rotation steps, each row followed by its count of steps
The counts run from 0 to 485.
[-15  20   3  17  -8  -1  18 -18 -11  33  11 -24  32   6   8   2  -2   7
 -19  10   1 -14  20   3 -13   3 -11   4   2  40 -23   8 -12  -2  -3 -19
 -12 -12 -17] | 71
[  1 -16   9   3  22  -7  16 -34  -2   5  21  -7  12   1  16  17  -8  -1
 -20  14   3 -21 -10  12 -14 -22 -10 -28  -4  28 -21 -10  -4  18  -5   3
 -11 -27 -18] | 93
[-14  17  -8  14  10   1  11  25 -12  11  15  -2  15  -8   1   6  15 -19
   4  -7   2  -9  39  10  14  -5  13  25   8  -5 -11  21 -21  16   4  -7
  26  15 -10] | 171
[-12 -10   0  -2 -11  -5  14   9  -9   6  37   0  18 -13  30  50  -2  -5
  -9   4  -6  -7 -10  -7  -5 -19 -13   0   0  18 -16  -8  -3  28 -16  -5
  -5  18 -26] | 482
[-16   2  11  20  -6 -23  -9   3  20   5  -4  -3  28 -11   2  -7   8  30
 -10   7  -8 -18  15  -7   9  -1  -2   3  10   6 -13  36  16  14   4  -4
  17  16  15] | 62
[  6   1 -33  -8  12   6 -10 -12 -19   1  24  -3  -1 -23   6  10   3 -13
  -7   6 -20   4  38  24  12 -26   9  -6   3   6  -1  18 -17  21  20  15
  10  14 -19] | 169
[ -8  37  -7  25  25  -2  24 -20  -5   8   9   3  -3 -26  17   5  -2   4
  -2  15  -1  -5  33 -11  10  -7  -6  14  14 -10  -8  19  -8   0   2 -16
   4  -6 -14] | 284
[-11  -4  11  -7   9 -24  19  13 -16   5  18  23 -10   1  19  20 -18 -22
  18  20   7 -20  39   4   6 -12  10  -1 -12   1  -4   8 -29  15   7   2
  15  -1  11] | 399
[-20  -9  12   1  -3 -22  10  21   3  21  19   9  12  -9 -13   6  -1  16
  -1  -5   5  -7  30  10   9 -22 -12  -4  -6  -2   9  22 -14  17  21   5
  37   3  26] | 380
[ -5  -8   1 -11  18 -14  20  14  -2  15  10  30  10  -2  -1  -7   0 -12
  11  16  15 -27  29  13  16  -6  17  -1  -6  -3  22   0 -10  22   9   7
  22  -6 -10] | 197
[  4  14  13  20  25  11   9   4  -5  -9 -21  -1 -25 -18  -2  -8   2 -10
   5 -11  -1  -9  14 -26  21  17  34   2 -17  -4 -16  13 -26  25   0   4
   0  20  -1] | 330
[  1  12 -21  12  -6  21   3   5 -23  22   6 -24  -1  -8  12   8  -1  30
 -11   1 -23   2  10   6 -14 -11   4 -20  -2  39 -15  25   2   4   2   2
   3  12   4] | 368
[  0 -23  12   6  12   2  12   1  11   9 -13  -1  16  -6  22  -2  10  -1
  14 -11  14 -16 -23  -7  -6   8  15  -7 -19  -5  -6 -20  14  43 -23   8
  -2  22 -32] | 319
[-12 -25  10   7  20  11  -3   2   1  -8  -7  -7 -24  -9  23  12  16 -33
  16 -16  -7  14   5 -12  -4  -4  15  -4  -9   8  -7 -11 -11  21 -11  16
  13  39  -7] | 326
[ -1 -17  15  -4  11 -16  18  -3  15  22 -15  23   6  -2   6 -20  11  13
   9 -23  15 -37  30   9 -13  -5  -2  -9  -4 -12   1   9  10  29  12  20
  21   2   5] | 199
[  2 -31   9  13  35  21  14 -11  23  -4   4  -3 -26 -11   8   8  13 -17
  -3  -5 -19  16  -4  -6 -10  -5   9 -25 -12  16  -7  -4  -4  18 -15  24
   5   7  -9] | 325
[-26 -23   2 -10  -9   2  -6  30  11  18  18  -2  16  -3  -5  14   1  32
  -6 -16 -10  -4   4  -6   9  -7 -10  -9 -17  21   5  -3   1  26   8  18
  22  37   8] | 362
[-15 -28  10 -11  16 -29 -12 -25   2   8  -4   1  31  -2  21 -15  11  -1
  -3 -14  15 -17  10  16  -5 -17 -13   5   4   0 -18  10  27  28  36 -10
   8   3  -1] | 87
[-11  19  -5  28  15  18 -12  -2  -6  -3 -13 -25 -15 -19  12  -6  16  -4
   3 -10 -16  25  11 -20  10   0  12   5   3  -7 -18  24 -16  13  -9  11
  13  45  -2] | 145
[-30  -3   5  23  11  -7 -26   2  11  19 -14 -17  27  -2   3 -28  11  27
   7  10   5  10 -12   6  15   8   7  -4  -2  -3  -9  22  17   4  19  -7
   6  25   5] | 246
[ -4 -13  10   2  18  -9  13   6   2  -3  13   6   2   5   3  -6  -3 -38
  25  30   3 -10  31  13   7   8  30  -9 -19   5   6   0 -38   6 -11   1
   6  -7 -11] | 215
[ -5   5  -1  11   4   1 -24  16   0  16  -4 -14  26 -17  -6 -14  -1  36
   8  -8  -1   2  12   2  16  -4   9  -9   1 -22  -3  34 -13  16   0  13
  26  22  15] | 358
[-10  -3 -21  15 -13   7 -11  -9  14  20  11 -33  13  -2   1  -1  12 -12
   1   7 -19   3  20  20 -16  -1  -7 -20 -13  27 -21  10 -12   1  15  17
 -12  11 -16] | 50
[-25 -23  38  11  13  -8  -4   9  -9   5   0 -30  14   4  10   1 -10  -3
   1  19   9  15 -19  -7  11  10  -5 -15 -31  25  -4 -10 -12  15 -12  -5
 -16   1  -6] | 435
[-10 -27  17  -1  19 -10 -22  14   9 -15   3  -9   6 -11 -16   1   3  -1
 -13  -7   3   0 -16 -19  31  10   1   2 -17 -11 -10 -13 -10  39   8   8
   0  17  -9] | 131
[-10  11  18  12  11 -13  11 -11   9  -7 -18   1   4 -13  14 -15  -5 -27
  37  29  12  -9  34   0   4  18   3 -10 -12 -11  -9  -4 -21   5  -8   7
  -2   3 -21] | 421
[ -2   1   0  13  -2  -7   6 -21 -12  18 -12 -21  10   1  26  -1   9 -16
  -1 -19  -2 -24  27  13 -28 -13  -3 -10  -4  10 -29  31  -8   6   2   9
   7  -2   7] | 394
[-26  15  -4  18  14  -5   4  -1 -12  15  11   5 -14 -12   9   8   6   6
  21   6  -6  19  23 -11   8  -3   3  25  -2 -18 -16  19   5  17  22 -18
  13  35  -6] | 467
[-29  -9  -2  -5   9 -13 -13 -13   7  24  20 -27  36 -12  -2  -9  17  14
 -16 -14   2  18   4  13   3 -12 -27   8   3  15  -3   7  18  19  23 -15
   2   2  -9] | 271
[-14  -5  13  16  26   9  23  -2   2 -11   9   3 -17  -5  11   8 -11 -24
   3  19  -8  22   2 -20  11   2   6  -9  -9  17   7 -17 -24  10 -24  -3
   2   6 -16] | 121
[  0 -10  21  12   0 -19   3   8   7  -3 -24  20   3  -5   9 -10  -7  -6
  36  14  16 -29  30   0   1  16  19  -7 -22 -21 -16  11 -21  19   6  12
   7  20   0] | 218
[ -3 -10  13  -6  -2  -2   5  -6 -12  10  10  -6  26 -19  26   7 -16   2
 -26   5  -6 -17  22  10 -11 -19 -19 -19   4  51   9  -5   0   3   0   3
   0   3  -5] | 389
[ -9   7 -12  13  12 -13  14 -30   1  13   6   1  -3 -11  25  14  19 -16
  21   2  -7   4  23   5 -21 -19   5   4  12 -24 -32  26   1  17   1  -1
   9   4 -10] | 282
[ -5 -10   1   3  -5   3  17   2   7  31 -13   0  24 -14  30  -2  17  22
  -5 -36   0 -20  17  10 -15 -15 -11  -6  -1  -4  -6   2  18  24   1   9
  23  16   0] | 181
[ -4 -15   2  -8  15   3  26 -23   5  26  11   1  -3  -4  31  11   3  -2
   4  -6   6   1  14   5 -26 -14 -21 -17 -10  13 -13 -17   5  22   8  13
 -13 -13 -38] | 299
[-26 -25  18  12  -3 -14 -24  10   1  -3   5 -26  21   0   1  14  -4  21
  -8   7 -14   6 -24  -4   3  -4  -8 -13 -16  23 -20  11   0  15   7  -5
   1  28  11] | 250
[  3  -8  -8  -4   2   6  21  -7  10  38   9  13  18 -10   8  -4  10  31
 -10 -17  -1 -24  26  19 -17  -9 -18 -13  -4  19   3   3  19  22  14  12
  18   4 -30] | 180
